[[-1.8, 2.2, -1.4, -0.6], [1.1, 2.1, -0.2, 0.4], [2.1, 0.5, 0.6, -0.1]]
The minimum: -1.8
The entry just right of 2.2 is -1.4
The entry just left of -1.4: 2.2
Report the entry just left of 0.6.
Answer: 0.5
Report the entry just right of -1.4.
Answer: -0.6

Read these off the row that follows.
1) Which number is the entry just left of -10?
2) Which number is the entry just right of the largest entry?
3) Which number is the entry just left of -2?
-6	-22	-10	-6	-8	-2	-20	-22	-31	8	-25
1) -22
2) -25
3) -8

Questions about the matrix below. Indices start at 0.
1) What is the entry in the top-right corner?
2) What is the entry at row 0, column 1?
3) What is the entry in the bottom-right corner?
4) What is the entry just right of 13?
5) What is the entry in row 0 and column 0?
6) What is the entry just right of the smallest entry?
7) What is the top entry of the column that holds the largest entry?
8) What is the entry at row 2, column 0?
11,13,-11,-8,8,8,31,-13,-5,28,-5,26,9
-12,-13,0,-7,-4,-13,7,-8,-7,-25,29,-18,-20
-2,0,15,9,9,-2,10,7,7,-7,29,-5,-6
-10,-13,-9,-9,-8,-10,0,-5,-8,0,10,-2,-10
-19,-25,-1,-12,1,-21,-10,-15,-11,-20,16,-27,-16
10,11,-15,-8,-16,10,-13,-3,-7,-11,-21,-1,-1
1) 9
2) 13
3) -1
4) -11
5) 11
6) -16
7) 31
8) -2

a =
array([  3,  18, -37, -20,  13,  -1, -24,  15, -27,  -1, -18, -21, -49,
        31, -28])
The entry just left of 18: 3
Give the entry just right of -49.
31
Give the entry just right of -21.
-49
The entry just right of -24 is 15
The entry just left of the centre entry is -24
